One turning vector, and how many ticks it has turned:
The counts run from 0 to 361.
[151 127  70 159  76 100 128 107  82  94 145 126 127 103 124 118 162 129
 139 162 163 137 106 113 153 128 166 150  88 117 136 130 143 154  92 128
 134  75 111  90 119 147 151  85 131 146 129 109 155  65 136 166  79 118
 174 124 151 121 118] -> 227
[149 117  94 144  93  98 110 121  96  74 142 136 106 125 127 107 195 143
 121 167 102 120 122 106 118 144 169 147  92 130 139 128 130 174  76 145
 110 100 122 113 121 167 141 128 162 125 149 107 104  63 143 155 123 156
 180  98 135 132 103] -> 3
[ 95 113 113 151 111 143 100 115 101 108 133 125  94 157 166 112 198 138
 130 180 155 131 145 104 106 120 160 120 139 124 169  91 114 101  96 125
 127 104  97 134 124 126 132 134 137  95 133  78 146 131 162 155 116 158
 173  69 112 104 106] -> 153
[132  98 125 153  93 110 152 135 121 109  89  97 142 103 121 105 158 122
 157 121 149 135  99 149 134 165 166 136  76  85 151 117 113 166 124 132
 134  87 142  80 129 139 131  51 134  66 130 130 130 116 125 138  69 133
 134 151 135 131 150] -> 85
[100 106 113 188 150 166 141 124 112 160 105 113  97 143 145  78 153 146
 155 116 162 103 133 131 154 163 180 124 113 103 173 128 126 109 121 120
 123 111  96  95 148 128 122 112 133  65 125 109 146 135 109 134 109 166
 175 104 120  86 130] -> 195
[157  88 125 171 129 113 116 149 131  99 123 135 128 127 107 106 121  96
 135 133 191 132 101 106 101 120 181 177  97  95 164  97 134 159 155 125
 138 114 145  67 123 123 118  85 128 129 132 121 120 105 123 141  92 141
 191  71 159 111 108] -> 287
[133 136 124 138 137 168 116 158 138 120  99 118  84 158 111 119 148 117
 113 157 157 149 149  88 151 152 166 186 149 109 154 112 151 132 155 107
 164 162 133 131 168 132 104 101 126  79 130 114 121  90 164 139 145 172
 153  72 131 148  98] -> 34
[ 95 134 129 148 108 136 166 138 135 126 106  78 115 136 162 117 183 113
 141 143 151 119 148 123 146 146 146 132 122  85 145 122 136 126 136  73
 164  96  94 154 162 127 116  79 139  46 126  94 142 103 172 105 136 157
 108 147 117 145  76] -> 72
[139  73  77 166 152 142 159 114 128 114 138  90 121 111 134  83 138 116
 133 128 154 124  97 112 185 122 154 101  80 100 160 169 139  92 148 113
 117 137 146 102 102 133 112  99 106 106 139 116 127 103 169  87 115 156
 168 128  79 102 156] -> 342
[123 143  87 175 102 134 134 123 100 103 109  62 157 131 171 117 182  91
 126 122 143 119 144 131 148 142 145 168 106 114 157  96 129 103 103 101
 154 110  84 159 164 133 148  93 129 105 160 100 113 100 168 151 150 132
 152 124 109 111  83] -> 317
[145 129 125 126 116 107 111 126 130  67 160 126 120 143 133 142 182  71
  98 189 140 153 128  75 102 103 124 152 119 152 149 108 144 153 123 108
 117 118 131 116  97 139 120  88 128 125 151  98 125  82 178 134 140 155
 149  96 114 156  75] -> 20
[118 142 114 167 123 119 109 111 109 103 158 147  98 133 147 137 172  97
 123 169 154 126 119  83 106  87 148 158 131 125 155  91 139 158 108 101
 105  74  89  98  97 120 122 115 132 134 148 109 155 107 128 143  76 161
 157  81 139 127  82] -> 41
[143 142 107 154 135 138 138 111 116  95 160  93  98 123 171 156 174  96
 111 158 150 151 120  88 138  77 129 176 112  94 144 101 156 131 125 101
 119  81 112 131  98 128 113 102 106 133 160 134 162  89 169 109  63 143
 142 113 111 140 116] -> 59
[108 122 124 142 143 163 140 155 132 142 124 108 122 124 113 125 132  69
 123 150 184 146 102  81 153 119 143 138 121 101 166 120 134 124 167  68
 104 150 137  99 134  97  87  56  99  82 122 116 155 134 131  95  96 163
 118  91 109 154 112] -> 180
[ 98  86 110 147 121 114 156 151 128 108 127 145 119 123  96  72 157  82
 170 139 189 100 144 126 125 155 140  79 119 118 169 146 126 106 132 129
 152  95 111 111 111 135 129  54 148  71 100 111 139 134 151 143 122 129
 142 116 109 113 127] -> 233
[159  78  83 136 145 150 109 114 110  77 144 118 101 136 110  98 152 114
 111 140 166 145 129  94 163 112 151 136  92 106 142 137 146  99 123 118
 158 120 130 127  98 140 128 118 118 134 144 141 133 122 191 115  63 141
 179 121  81 110 184] -> 118
[119 155 100 135  79 127 119 143  92 127 125 125 109 125 122 138 169  94
 123 166 149 137 110  91 124 128 134 193 112 104 138  95 141 148  96 110
 104 100 105 126 163 136 136  67 139 125 142 116 137 104 115 168 106 137
 130  68 163 174  89] -> 167
[ 87  92 113 160 140 137 168 170 144 137 124 107 118 116 124  80 141  91
 148 117 164  93 113 110 123 134 133 128 105  92 188 133 140  90 152 132
  97 136 136 120 138 124 114  64 141  84 131 109 101 134 127 101 154 146
 138  65 108 128 103] -> 49
[ 90 107 109 146 101 138 157 152 119 150 106  97 139 112 111  99 149  86
 159 136 173 118  96 134 141 140 135 136  99  97 182 122 120 112 122 145
  98 117 147  81 146 126 125  24 114  73 121 125 141 145 107 151 105 126
 128  91 129 139 143] -> 67
[159 105  90 152 112 111  91 118  97  80 139 142 139 119  94 113 156 105
 123 160 154 145 105 113 130 141 177 130  92 148 154 127 122 150 106 145
 118 119 136  68 102 152 144  96 129 138 138 117 131  95 140 179 103 143
 203  92 131 105 143] -> 247
[117 123 124 126 105 150  99 140 108 108  92  89 127 157 135 114 192 111
  95 146 127 132 143 103 137 174 158 155 109 123 157 100 112 117  97  94
 131 158 112 161 179 140 137 106 153  77 152  94  91 134 160 137 161 168
 148  95  98 142  96] -> 277
[140 120  94 158 142 138 133  99 109  89 156  81 152 119 150 140 165  57
 107 151 161 150 110 102 160  94 129 131  86 136 161 121 135 115 114  92
 113 113 122  99  88 113 123  72  94 134 148 124 154 108 161 126  85 151
 159 145  85 110 138] -> 79
[114 102 123 134 132 155 130 141 121 137  87 124 109 144 100  76 164 139
 127 118 135 107 139 119 172 207 185 106 109 125 154 154 116 136 108 115
 132 148 110 136 167 148 138 107 165  46 131 105 114 131 140 129 132 176
 146 133 102 120 137] -> 236
[114 101 120 139  97 124 163 144 125 120  96  90 133 110 111 103 164 133
 159 139 142 139 102 138 142 159 154 136  99  99 155 128 125 164 118 155
 130 105 163  72 137 156 123  41 118  47 121 140 141 104 133 150 100 134
 117 135 138 150 167] -> 86
[138 109 124 192 148 119 133 141 123 106 107 115 131 131 143 103 161  98
 149  98 139 103 113 135 118 144 169 180  95 103 180  94 115 151 115 152
 123  93 112 100 107 153 135  81 140 100 164 160 112 114 124 148  71 147
 183 113 130  92 145] -> 64
[113 134 139 157 167 148 150 140 143 136 132 116  91 134 132 126 162 109
 114 146 113 127 107  73 149 139 158 144 117 126 153 130 135 173 147  89
  79 141 124 111 118 121  89  88 114  66 134 118 129 105 115  84 111 205
 128 111 116 156  89] -> 182
[149  94 151 146 126 108 125 159 151 100 123 155  86 122  97  96 147 113
 130 141 144 122 120  87 104 144 180 156 106  95 136 136 136 198 148  87
 132 111 129 118 129 133 115  98 168  94 136 121 101 104 138  79  83 176
 141 113 128 158  88] -> 143
[ 98  91 106 164 126 131 167 167 136 134 134 118 109 125 118  77 137  97
 160 123 183  94 108 108 119 113 127 144 119  75 178 127 157  82 149 152
 120 110 138 108 134 130 117  57 133  90 127 124 126 136 133 126 125 124
 139  55 127 132 123] -> 48
[142  72 109 123 117 143  91 118 108 109 111 112 129 123 108  97 145 108
 107 144 189 159 101  94 136 117 161 121  85  91 145 118 118 107 125  90
 132 137 145 118 127 108 130 103 114 124 141 108 134 168 154 108  59 157
 167  99  85 120 161] -> 138
[130 112 115 122 110 128 140 165 117  97  95 145 116 135  73 101 172  92
 149 131 158 122 136 114 143 186 143 158 115 117 152 136 129 141 123 154
 156 119 133 108 135 162 137  47 153  68 130 158 132 113 145 175  87 132
 132 122 133 157 159] -> 106
[155 136  86 147  85 110 116 107  92  89 139 132 109 114 130 139 178 119
 131 169 149 147 134 112 146 130 160 157 109 124 134 117 132 171  99 112
 143  66  92 107 110 147 146 101 136 120 125 120 168  68 151 165  64 133
 163 142 144 131 120] -> 226
[139 101 100 157 105 119 123 111  90  79 123 115 118 135 142  84 186 130
 147 128 153 110 156 144 137 144 154 132 113 117 153 123 133 107  86 142
 178  81  84 153 126 157 153 116 152 108 145 114 126 100 190 156 113 127
 176 135  96  92 134] -> 357
[110 151 116 151 110 172 121 140 108 149  99 102 125 141 140 136 152 100
 113 152 169 147 135  94 166 147 162 171 128 106 147 101 137 127 131  60
 137 140  96 134 190 106 114  86 117  81 126  97 156 113 133 136 131 165
 135 100 142 141  77] -> 54
[137  60 133 119 107 104 132 153 126  89 123 108 118 106 106  77 155 121
 140 132 149 128  86 111  91 128 151 139  74  76 156 117 126 144 125 155
 104 121 175 101 119 151 129  67 151 102 148 123  86 135 141 101  89 134
 134  80 115 157 154] -> 270
[ 99 116  93 134 115 142 183 158 124 137 127 128  85 121 103  85 162 120
 162 126 137 106 121 104 168 156 133 150 126  94 153 164 157 120 132 160
 121 107 130 117 140 150 124  49 144  71 122 143 132  89 129 135 123 139
 114 104 131 162 142] -> 88
